(in the rows, 128 means zero)
Turns in one plane each, and the order they were made in; the first pair answered
q_430:
[ 78 127 165 135 187 102  84 151 159 195 193 174 150 147  36 156 124  91
 111 131 130 140 148 111 118 120  93 146 121] => [ 95 128 126 118 215  77  53  85 126 169 132 134  87 140  62 143 135  75
 157 138 148 111 130 105  83 122  81 111 109]
[128 116 110 118 165 136  82  98 105 209 135 133 156 114 126 125 146 166
  84 157  81 134 150 135 119 119 129 142 110] => [142 129 104 105 163 136  77  63  97 182 105 104 121 123 140 124 143 165
  98 163  95 115 149 124 126 121 123 140 107]
[104 128 125 120 111 157 158 112 123 138 151 137 159 133 127 126 126 158
 130 124 112 130 140 122 164 152 112 154 146] => [ 96 109  99 127 139 136 141 116 116 154 154 153 166 109 125 113 134 140
 142 122 101 139 128 133 118 155 118 128 139]
[134 126 119  81  71 156 120  92 120 105 123 130 109 116 134 122 113 153
 149 109 168 146 117  96 149 151 119 154 152] => [117 111 127  99  74 158 127 140 134 136 162 165 151 106 118 121 114 154
 127 103 147 168 121 106 139 151 130 161 153]
q_511:
[ 95 124 170 135 116 124 157 196 155 156 159 169 159 138 131 111 129 113
 102 100 124 163 145 142  99 135 160 113 148] => [ 88 118 172 133 106 125 152 191 150 146 161 173 160 133 126 117 132 109
 112  93 132 164 140 132 100 139 166 120 150]
[ 96 148 119 122 127 137 138  90 100 116 105 148 101 151 137 153 146 114
 170 145 149  84 131 108 112 118  77 159 117] => [106 147 118 112 128 138 144  90  97 117  92 139  96 149 144 141 147 120
 166 145 149  80 137 117 112 121  78 149 116]
[133 144 107 159 171  91 121 102 120 122 111 119  79 150 132 127 125 109
 153 153 151 114 115 133 120 131 107 100 124] => [124 143 109 167 173  89 114 101 120 123 119 124  83 150 126 137 126 104
 154 152 149 117 108 127 124 127 107 109 127]
q_8:
[144 135 131 122 173 126 203 156 148 142 120 135 115 117 164  96 128 128
  98 138  94 109 110 140 115 119 145  93 109] => [110 115 154 119 109 142 187 146 147  93 153 165 130 107 138 135 128 111
 143  96 128 131  88 100 132 132 175 160 127]
[126 105 114 140 125 130 125 137 123 155 148 157 189 107 122 121 135 174
 125 127  94 140 144 125 121 119 130 159 116] => [136 129 129 144 132 133 146 152 141 158 143 147 177 132 126 118 131 176
  97 137  92 135 158 137 144 109 122 153 122]
[135 142 122 104 124 155 147 149 125 135 136 120 133 133 117 117 112 175
  98 140 112 105 159 138 151 123 121 133 113] => [117 116 119 101  97 156 126 134 108 118 152 139 148 110 105 135 117 169
 134 117 125 117 145 115 140 133 135 160 114]
[ 98  71 129 128  82 164 125 165 106 178 216 190 233  94  89 136 133 160
 114 110 106 170 142 119 152 132 157 173 128] => [139  99 105 132 153 147 144 179 107 229 176 150 212 105 118  93 134 178
  61 156  67 148 170 167 136 116 121 102 106]

Each pair is two turns apart.
[ 85 107 125 169 196  97  87 203 138 173 136 167 145 123 111 128 135  85
 134 140 119 140  81 148  58 101 142  86 113] => [ 82  73 122 127 137 112  78 163 110 124 122 169 140  91 116 123 142  86
 193  99 158 145  77 122  43 131 175 103 119]	q_511 then q_511
[115 124 127  85 115  94 166 169 134 143 170 166 107 130 121  98 124 104
 111 102 118 136 115 131 126 136 155 108 180] => [126 133 125  79 121  86 163 145 133 122 146 148  69 136 128  98 124  92
 127 102 134 121 108 128 126 135 152 100 180]	q_430 then q_8
[102 160 160 163 122 118 137 189 168 147 160 157 139 123 115 146 121 127
 100 143 120 130 122 125 146 117 130 154 150] => [114 165 143 162 153 110 134 187 161 170 145 147 136 117 126 127 124 136
  86 160 103 124 128 141 130 113 116 125 137]	q_8 then q_8
[156 152 188 157 122 182 129 103 155 153 115 125 133 183 152 139 113 139
  90 130 129  98 171 142 174 130 126 158 127] => [118 107 177 178 131 165 111 143 150 178 162 189 182 141 123 138 125 112
 109 101 117 136 143 144 116 137 151 163 125]	q_430 then q_8
[166 118 142 140 105 108 184 155 178 120 138 144 124 147 131 116 127 124
 125 101 102 119 168 189 118 175 131 115 128] => [134  85 124 155 103 100 135 133 156 122 168 174 152 119 110 141 135 114
 161  88  98 137 138 161  91 179 138 142 122]	q_511 then q_8
[103 115 111 167 162  94  79 110 142 104 160 135 112 138  99 166 134  97
 141 144 134 129 100 102 117 111 120 142 137] => [147 136 105 142 185  97 121 116 145 115 111  95  81 152 132 122 129 118
 112 167 129 105 134 138 117 114 103  88 131]	q_511 then q_8
[138 135 111 123 148 115 108 108 121 119  93 104  90 125 149 117 139 122
 145 129 132 118 112 116 119 127 118 105 122] => [138 159 144 135 126 138 130 131 147 122 117 102 108 155 141 136 127 137
 106 137 127 122 132 114 174 116 112 136 132]	q_511 then q_430
[133 136 142 114 134 182 217 160 133 106  90 118  92 110 153  62 137 151
 116 125 168 148 145 166 109 150 160 136 130] => [133 123 120 112 151 172 200 146 114 120  85 118  97  93 158  54 143 156
 122 131 155 147 139 169  83 153 158 119 117]	q_8 then q_8
[118 150 141 117  97 112 103  98 127  62 128  86 114 159 127 146 147 102
 182 100 154 108 143 131 162 144 126 159 158] => [137 175 151 122 119 111 123 114 142  74 114  70  99 181 139 134 141 107
 153 118 142  98 155 150 177 134 112 139 159]	q_8 then q_8
[173 140 116 122 120 129 124 120 143 144  92 113 117  86 116  96 110 109
  58 130 148  99 142 121 157 123 101  69 111] => [161 130 123 128 122 127 130 144 150 162 115 137 143  78 105  94 113 107
  47 126 139 113 143 130 149 122 106  70 112]	q_430 then q_430
[139 130 107 126 143 125  87 102 118 150 139 116 136 126 127 118 131 153
 116 159 105 122 134 115 128 122 111 131 101] => [122 126 127 141 141 121 104 147 142 158 171 148 154 128 111 121 131 133
 105 145 103 141 128 125 122 119 126 142 115]	q_8 then q_430
[119 118 133 137 123 137 124 121 103 127 124 117 126 134 124 142 116 135
 122 144 132 138 131  95 133 112 127 163 133] => [115 109 134 133 116 137 132 138 106 134 133 130 144 126 122 134 117 140
 120 136 128 145 134 102 124 116 139 159 134]	q_511 then q_430
[144 109 105  99 118 137 134 118  88 154 119 109 146  99 135  86 133 159
 119 145 108 134 145 147 105 135 135 104 110] => [154 140 116 114 132 141 138 121 108 159 121  93 134 128 136  99 127 162
  91 166  97 123 152 147 136 117 112 111 112]	q_430 then q_511
[107 114 156  98  71 159 137 118 138  76 105 138  90 123 137 124 124 111
 170  82 168 133 113 116 126 162 168 147 165] => [127  98 106 109 153 132 127 145 119 165  93 143 121  91 147  71 134 134
 126 122 106 131 129 167  62 155 145  69 127]	q_430 then q_8
[126 133  96 137 176  94 111 111 141 118 110 111  87 114 147 114 131 102
 142 131 140 123 128 126  98 123 121  95 126] => [113 153 135 153 149 110 127 132 173  92 137 123  87 144 132 142 120  86
 136 122 154 128 124 113 142 115 129 137 149]	q_511 then q_8
[130 163 123 126 118 129 105  79 117 114 106  86 123 128 141 137 131 165
 130 134 124 115 132 112 167 123 122 148 115] => [131 168 123 134 128 126 105  86 125 126 108  84 125 136 142 136 131 165
 117 141 117 113 137 116 167 116 116 142 115]	q_511 then q_511
[108 142 127 117 108 143 128 154 133 138 143 147 166 126 148 119 125 167
 143  90 125 127 142 119 121 162 141 147 122] => [123 146 120 112 122 142 137 157 132 147 129 138 158 126 158 101 124 173
 133  98 119 120 152 132 117 162 136 127 118]	q_511 then q_8
[118 134 138 132 129 131 144 152 129 152 151 151 164 126 118 137 127 142
 101 134  92 147 138 131 153 127 113 144 127] => [111 114 137 106  93 138 137 130 113 121 144 153 162 107 121 137 130 143
 138 111 113 146 131 116 145 145 132 158 131]	q_511 then q_511
[121 188 152 179 166 171 139 195 209 159 199 148 145 143 151 152 119 143
  64 160  80 111 158 144 199 108  78 118 111] => [ 89 116  79 178 188 141  44 126 135 180 205 173 179  66 143 154 146 144
 129 153  63 119 115 113 114 123  84 108  73]	q_511 then q_8
[115 102 127 128 104 129 130 141 148 148 166 159 158 136 108 162 128 162
  93 123  92 138 113 111 159 130 125 149 119] => [127  82 122  87  71 140 144 118 128 118 134 145 147 114 125 139 132 176
 124 106 116 133 123 110 144 149 146 136 120]	q_511 then q_511
[131 127  87 144 186 116  90 121  95 183 116 120 149 112 134 102 140 155
 100 174  78 113 127 131 101 111 104  94  91] => [120 155 147 127  85 160 105  83 116  88 124 104 116 156 126 164 126 151
 131 140 143 108 127  77 200 117 124 186 128]	q_430 then q_8
[117 138 119 150 153 118 104 128 141 143 138 129 133 134 116 140 129 122
 117 147 109 130 126 125 125 121 112 142 129] => [111 128 120 139 132 122  93 106 129 121 136 131 127 126 116 148 130 119
 141 136 126 129 116 110 123 127 121 150 132]	q_511 then q_430
[114 134 111 182 194  99 106 152 139 157 150 139 119 138 119 141 132  90
 119 152  93 143  96 139 114 100 100 111 122] => [104 131 118 178 177  94 100 132 139 123 147 136  96 140 116 155 134  66
 152 136 119 139  76 122 113 105 108 127 133]	q_8 then q_430
